Small tables with named rows and columns. After each table, cells are looked up by row and column.

Vude =
,Kadiv,Vit,Veri,Mev,Sonud,Fotosis,Bor,Vomage,Vap
Nom,7550,7164,9432,3577,5439,4975,4917,1721,9248
Fus,5931,7641,8041,4223,4063,7417,7557,284,7347
Selini,7511,6779,9471,2508,2644,7992,6305,2834,6240
Zem,6858,7528,9151,4178,5976,4979,5173,1268,9531

What is the Sonud of Nom in Vude? 5439
What is the Veri of Nom in Vude? 9432
What is the Vap of Nom in Vude? 9248
What is the Vomage of Nom in Vude? 1721
What is the Vit of Zem in Vude? 7528
What is the Veri of Selini in Vude? 9471
What is the Bor of Nom in Vude? 4917
What is the Vomage of Zem in Vude? 1268
What is the Mev of Fus in Vude? 4223
What is the Mev of Nom in Vude? 3577
What is the Vit of Fus in Vude? 7641
What is the Vomage of Fus in Vude? 284
What is the Kadiv of Selini in Vude? 7511
What is the Veri of Fus in Vude? 8041
What is the Kadiv of Nom in Vude? 7550
What is the Mev of Selini in Vude? 2508

Des
          Vese  Rudoriz
Pim     -38.49   -44.85
Ralidi  -29.35   -34.83
Rifi    -39.17    22.13
Kitis    92.00   -25.08
Zubet   -57.28   -43.50
Nubuza  -56.14    31.58
Makifo  -17.83   -32.64
Pur      53.04    20.92
Tupesu  -46.77    49.10
Pati     24.24    -6.06
Vuz     -34.47    15.59

What is the Rudoriz of Kitis in Des? -25.08
What is the Vese of Pim in Des? -38.49
What is the Vese of Kitis in Des? 92.00
What is the Rudoriz of Pim in Des? -44.85
What is the Vese of Pati in Des? 24.24
What is the Rudoriz of Ralidi in Des? -34.83
What is the Rudoriz of Pur in Des? 20.92
Which row has the largest Vese? Kitis

Table Dol
,Zuz,Gofusaf,Banun,Mil,Lunifir
Sune,195,101,103,72,61
Tudori,132,114,105,110,103
Vum,181,136,103,127,92
Dof,207,140,91,127,85

Dof, Mil => 127
Vum, Zuz => 181
Tudori, Zuz => 132
Vum, Mil => 127
Dof, Zuz => 207
Sune, Banun => 103
Sune, Gofusaf => 101
Row with the largest Lunifir: Tudori

Table Nubar
,Fenevu,Rek,Fuv,Vorulif,Sedunib,Feroza,Kug,Budufol,Ritemig,Vuk
Bekizaz,-188,144,-21,297,481,-158,-146,21,173,342
Dunu,194,356,-224,-410,-212,539,468,446,-293,-105
Dumano,447,147,-51,-385,-409,438,403,175,-96,-430
Ker,-220,17,189,12,254,-210,-129,272,227,370
Tade,-37,301,-58,516,536,-53,-87,-26,28,232
Vub,485,-551,546,-108,-612,-98,-120,-261,526,-390
Nudonom,200,-431,557,89,-230,-285,-321,-227,447,31
Vekogif,-42,469,-296,96,360,317,314,301,-324,74
Zevez,-295,-76,285,-21,190,-213,-176,213,236,298
Mobekup,483,-298,484,621,-71,-9,-401,-417,152,-289
Fod,-127,-179,326,225,256,-343,-427,-110,402,351
Ded,-369,491,-244,11,582,179,247,452,-379,538

Mobekup, Rek -> -298
Dunu, Feroza -> 539
Tade, Rek -> 301
Tade, Feroza -> -53
Dumano, Rek -> 147
Nudonom, Vuk -> 31
Ded, Rek -> 491
Mobekup, Vuk -> -289
Vub, Vuk -> -390
Nudonom, Sedunib -> -230
Dumano, Budufol -> 175
Vekogif, Rek -> 469
Zevez, Fuv -> 285
Dumano, Fuv -> -51

Table Nez
	Situnat	Setumo	Maf	Muvezo	Pumepud	Lin	Zurof	Pedulas
Kugof	84	110	172	84	130	91	78	149
Fodu	176	27	188	62	30	101	114	87
Tez	88	70	179	57	117	85	97	160
Zefi	147	160	89	61	92	188	186	180
Sog	87	84	164	96	146	66	52	115
Nifano	106	215	47	180	201	153	162	135
Rediga	107	61	196	121	123	39	50	81
Fidebir	97	72	184	163	150	23	24	87
Pek	153	173	76	69	108	199	194	186
Lil	205	131	103	69	66	181	178	140
Tuk	85	87	177	76	125	79	105	168

What is the Muvezo of Lil in Nez? 69
What is the Setumo of Tez in Nez? 70
What is the Maf of Fidebir in Nez? 184
What is the Situnat of Tez in Nez? 88
What is the Situnat of Fodu in Nez? 176
What is the Maf of Lil in Nez? 103
What is the Setumo of Tuk in Nez? 87

Nat:
fields: Koz, Keva, Pip, Vedibu, Ses, Pipuma, Deta
Dalizif: [176, 146, 115, 148, 137, 134, 134]
Til: [136, 150, 48, 164, 157, 140, 155]
Bomis: [155, 151, 114, 164, 152, 167, 140]
Sopi: [118, 138, 156, 157, 154, 140, 154]
Gumipe: [146, 142, 130, 179, 158, 146, 136]
Tiz: [205, 138, 185, 123, 137, 131, 207]
Fozasuz: [154, 158, 215, 136, 164, 144, 168]
Biv: [128, 133, 194, 152, 161, 135, 149]
Bato: [168, 166, 156, 137, 163, 150, 130]
Gekoliv: [95, 129, 135, 152, 151, 155, 165]
Bam: [95, 165, 116, 140, 157, 168, 135]
Nub: [127, 164, 133, 157, 145, 139, 159]
Kug: [155, 156, 125, 159, 143, 153, 118]

Biv, Deta => 149
Gekoliv, Koz => 95
Sopi, Deta => 154
Nub, Deta => 159
Gekoliv, Pip => 135
Biv, Vedibu => 152
Bomis, Ses => 152
Bomis, Vedibu => 164
Kug, Vedibu => 159
Gumipe, Keva => 142
Bam, Pipuma => 168
Kug, Pip => 125
Gumipe, Pipuma => 146
Fozasuz, Keva => 158
Dalizif, Vedibu => 148
Bomis, Deta => 140
Fozasuz, Ses => 164
Tiz, Koz => 205
Gumipe, Ses => 158
Bam, Pip => 116

Lil
|  | Pabemi | Gidosu | Mabop | Vom | Dus | Rud | Kigeva |
|---|---|---|---|---|---|---|---|
| Met | 13998 | 14254 | 41296 | 42558 | -12809 | 1655 | 14974 |
| Gapo | -13540 | 21691 | -16779 | -61802 | 64730 | 64949 | 7784 |
| Bes | 64605 | -6147 | 55951 | 74847 | 26049 | 22900 | 11339 |
| Nul | 52973 | -7759 | -49283 | 10338 | 55688 | 51746 | 78190 |
| Tus | 44897 | -18417 | -23602 | 6769 | 51151 | 49930 | 59533 |

What is the Pabemi of Met in Lil?
13998
What is the Pabemi of Nul in Lil?
52973
What is the Pabemi of Bes in Lil?
64605
What is the Rud of Tus in Lil?
49930
What is the Gidosu of Bes in Lil?
-6147
What is the Mabop of Met in Lil?
41296
What is the Gidosu of Nul in Lil?
-7759
What is the Gidosu of Met in Lil?
14254
What is the Pabemi of Tus in Lil?
44897
What is the Dus of Nul in Lil?
55688

Table Figu
,Dezit,Gef,Fudumob,Vova,Ziboz,Fon,Doz,Tuf,Tusen
Zal,72.391,51.115,49.326,69.197,43.952,60.926,56.498,35.193,48.973
Lofi,59.625,50.786,50.317,53.742,44.430,56.389,52.715,47.829,46.961
Gonuvu,59.928,63.332,37.108,38.770,41.312,73.465,71.167,62.643,32.056
Von,54.774,77.444,25.082,43.415,55.572,79.081,80.636,66.722,25.923
Likuda,54.130,32.306,67.348,46.853,38.449,40.754,38.116,43.636,63.641
Nebip,60.203,33.599,68.640,86.886,55.663,29.980,27.146,19.075,72.473
Mefiner,38.628,50.891,55.933,74.807,73.620,32.545,34.062,39.201,60.633
Sedurat,57.842,72.265,29.155,45.176,52.284,76.311,76.420,61.926,29.843
Kefoma,50.700,70.141,31.663,38.026,51.023,71.748,71.335,67.824,28.807

What is the Fon of Likuda in Figu?
40.754
What is the Fon of Nebip in Figu?
29.980
What is the Doz of Zal in Figu?
56.498
What is the Fon of Kefoma in Figu?
71.748
What is the Tusen of Von in Figu?
25.923
What is the Ziboz of Gonuvu in Figu?
41.312
What is the Dezit of Mefiner in Figu?
38.628
What is the Fudumob of Von in Figu?
25.082
What is the Gef of Kefoma in Figu?
70.141
What is the Tuf of Sedurat in Figu?
61.926
What is the Fon of Von in Figu?
79.081
What is the Fudumob of Gonuvu in Figu?
37.108
What is the Gef of Likuda in Figu?
32.306
What is the Tuf of Nebip in Figu?
19.075

